In the rows, 128 means zero.
One turn moves each row of this set onto another row. After a few examples, where does it send each row asked below?
sug: [160 128 117 128 125 158 110 130 114 140 133 123 150 135 140 145 145 133
 124 145 134 125  92 126 125 129]
Tukil: [109 157 123 136 132 104 115 112 130 103 127 144 146 114 141 134 150 152
 121 137 127 127  91 114  86 118]
Rog: [137 148 124 141 117 118 119 141 118 113 126 132 161 127 111 149 148 128
 136 135 111 137  98 134 146 121]
Ril: [134 118 103 145  99 166 120 121 139 117 143 147 122 137 146 141 130 151
 149 146 144 143 101 107 126 115]
tusuf: [155 135 144 142 129 132 118 121 153 126 137 147 143 125 138 101 101 147
 109 134 119 126  85 144 134 126]
mus: [132 141 141 147 137 140 110 117 163 145 123 171 138 126 115 121 110 137
 131 117 122 111 109 104 127 136]
rafik: [133 139 129 152 140 121 120 119 123 137 127 159 135 102 107 124 131 147
 137 106 148 130 107  94 153  98]
Pomi: [112 136 111 128  98 138 115  97 155 126 130 124 117 120 113 131 122 146
 156 127 129 137 105  90 130  96]
bam: [148 153 144 141 104 106 117 115  88 111 112 127 132 115 124 129 122 154
 125 110 141 125 103  98 138 111]
Dafu: [168 127 119 155 136 122 105 108 144 128 153 134 154 110 123 127 123 161
 144 142 114  97  79 115 143 110]
Zol: [115 152 119 149 112 131 116 124 117 129 120 114 109 142 142 140 139 153
 129 157 126 114 101  78 133 108]
kemik: [159 114 125 161 119 128 127  99 146 117 129 113 108 128 142 146 105 155
 118 133 132 130  78 102 122 144]
Fur: [132 137 130 132 130 126  98 108 148 122 114 118 117 114 152 136 101 185
 130 111 115 127 112 106 110 117]
kida: [125 132 116 170 131 127 126 107 114  97 125 129 137 109 147 144 100 151
 105 114 132 126  85 122 104 125]
Kibes: [116 160 131 145 123 134 123 129 162 116 172 136 126 132 118 135 144 151
 119 128 119 131  98 111  98 110]
paka: [116 179 141 143 120 145 125 107 140 122 154 133 147 104 117 148  90 153
 131 146 133 116  90 113 118 120]
Kerag: [152 158 129 126 122 121 138 106 118  98 146 158 125 134 137 161 139 152
 151 136 117 118 108 129 131 122]
zubab: [164 152 118 134 128 128 107 110 149 114  89 126 125 119 125 147 121 138
 120 126 152 120  99 102 157 120]

rafik -> kida
Kerag -> Dafu
Now find these:
Rog -> tusuf
zubab -> Fur
Tukil -> sug
Pomi -> bam

One turn moves each row of this set onto another row. After a few examples, where does it send each row asked below?
giz: [133 131 112 112 104 104 103 108 157 106 132 139 132 136 128 135 137 128
 142 141 122 111 107 158 113 133 137 133 126 123 135 130 131]
Veva: [122 117  91 153 133 139 124 117 139 139 124 114 145  98 141 119 132 114
 123 163  96 130 144 121 113 140 109 106 138 121 111 127 120]
reli: [133 131 111 130 127 135 105 114 137 110 135 134 134 123 121 149 137 111
 125 159 108 136 134 159 109  98 160 113 137 115 120 128 127]
Gup: [120 119 107 136 120 114 108 122 159 134 124 129 142 106 116 120 128 136
 137 143 103 129 122 114 146 169 113 120 144 124 119 144 154]
nup: [123 111 100 154 136 134 125 117 149 140 126 114 147 104 131 123 125 119
 131 164  94 133 142 118 108 135 112 107 143 127 104 128 120]
tek: [134 112  86 156 129 111 128 123 148 152 111 112 155 113 129 115 125 114
 117 131 133 129 117 126 139 131 110 133 170 124 130 125 132]
gelak: [141 115 120 135 126 127 129 118 125 126 140 101 122 127 142 140 100 143
 112 130 157 137 147 141 116  89 113 111 114 138 143 139 121]
doro: [128 136 116 128 132 129 136 134 134 124 123 108 109 134 124 143 131 161
 110 117 134 155 132 138 161 109 126 139 124 128 165 131 145]
varop: [101 136 135 126 135 106 143 132 138 133 135 111 128 125 141 106 137 133
 133 109 133 136 148 116 131 147 104 149 127 117 141 108 110]
gezo: [121 124  95 137 120 119 111 120 158 136 129 130 141 100 119 121 136 131
 131 137 110 124 127 119 149 168 116 116 140 122 121 146 160]
soraf: [134 135 112 130  96 111 103 112 120 110 111 123 146 146 132 121 134 115
 123 131 120 131 120 154 128 104 140 137 159 115 140 124 118]
Kip: [133 146 120 137 133 120 129 136 141 130 120 114 112 131 127 143 126 165
 105 120 134 156 128 138 155 111 130 144 123 128 164 137 136]
Lezeg: [ 97 143 136 118 132 115 151 129 133 137 133 113 132 125 139 107 136 136
 129 111 134 138 137 116 131 134 101 149 126 124 144 108 111]
did: [134 139 115 131 125 122 128 134 138 119 129 112 107 132 117 142 122 160
 102 123 136 154 135 136 156 111 126 139 120 125 168 138 140]
tif: [137 127 104 131 130 133 113 114 139 114 141 143 133 125 130 153 136 109
 121 164 111 132 134 151 115  97 156 120 135 110 124 121 128]
fuvo: [112 132 134 125 162 136 130 121 156 143 164 115 132 100 139 124 118 139
 145 132 150 137 122 141 138 139 128 149 117 125 107 121 131]
bog: [110 128 139 133 145 145 120 131 118 140 148 114 128 119 136 115 125 116
 133 113 143 149 173 117 143 127 125 122 147 107 113 124 129]
zeko: [130 130 118 109 106  98 103 110 153 106 129 141 135 126 122 140 134 127
 139 140 124 116 105 158 113 133 140 127 122 122 137 135 139]
gid: [138 123 115 127 133 131 101 120 140 110 133 139 132 126 127 151 134 111
 126 163 113 129 130 157 112 102 160 114 139 114 123 126 129]
buso: [122 132 130 118 121 141 125 114 113 105 142  95 119 116 154 136 117 167
 135 150 124 136 130 144 150 128 115 128 102 134 130 142 137]
givav: [110 125 132 125 166 130 136 128 151 137 167 110 126  98 132 126 121 128
 144 136 147 138 129 137 140 141 126 150 121 118 112 116 132]
fugog: [135 137 111 130  95 111 108 110 114 116 116 132 140 147 139 126 133 110
 123 137 121 128 121 146 138 104 137 142 160 109 138 128 125]
Sede: [117 132 141 132 150 149 113 132 122 144 143 125 133 119 144 117 123 125
 127 111 141 153 171 115 140 121 129 116 144 112 114 124 128]
Det: [134 110  93 155 128 115 123 124 153 150 112 113 155 121 121 111 119 120
 122 131 122 135 120 118 139 128 113 133 176 126 128 122 131]
kuda: [133 116  93 157 131 112 127 124 155 153 108 112 151 119 118 116 124 118
 118 134 127 133 121 122 131 131 111 129 175 130 126 130 127]
Lof: [123 124  99 137 122 121 108 120 163 131 127 126 147 107 113 115 131 138
 131 143 106 125 123 118 150 168 117 121 149 127 120 142 153]
fazot: [141 118 125 134 132 132 121 121 129 134 136 110 125 126 155 135 103 148
 113 123 150 138 148 136 113  88 115 106 112 138 141 137 117]
tedu: [109 132 144 126 143 153 127 130 111 140 143 120 135 118 134 120 122 121
 129 119 143 149 171 113 142 120 124 116 140 114 117 120 133]
Mogi: [133 138 115 133  99 109 106 114 119 115 112 127 138 150 131 125 139 112
 126 134 115 127 125 151 130 102 145 135 162 116 136 131 120]
Bori: [124 113 102 149 135 135 114 120 144 139 123 115 147 100 133 116 122 118
 126 167  96 127 139 117 112 141 109 103 144 126 110 133 119]
fivo: [109 133 131 113 161 140 137 126 149 136 163 115 131  98 130 130 118 137
 145 136 154 141 121 134 140 137 123 146 120 122 115 115 138]
mef: [125 135 130 126 116 137 121 113 115 101 142  97 117 117 146 137 112 162
 122 158 126 143 133 149 148 130 116 131 101 130 130 147 129]
fer: [102 149 140 129 136 105 141 134 136 140 127 115 132 122 147 108 138 142
 129 110 128 140 140 117 132 140 109 152 126 122 141 112 108]
ledu: [130 131 112 111 100 100 111 103 153 110 135 149 130 132 134 142 135 125
 138 143 126 112 111 150 113 134 132 128 119 118 133 134 137]
tusik: [125 140 133 129 122 142 116 109 121 110 143 102 122 117 153 134 114 169
 127 150 125 142 131 150 151 131 122 131 102 135 121 148 133]
vekor: [137 112 121 131 133 138 133 122 122 136 134 101 119 128 146 141 106 142
 122 125 151 135 145 139 114  89 113 109 110 138 145 131 126]

Lof -> gid
Det -> zeko
tek -> ledu
Now find these:
mef -> bog
Lezeg -> buso
fuvo -> fazot

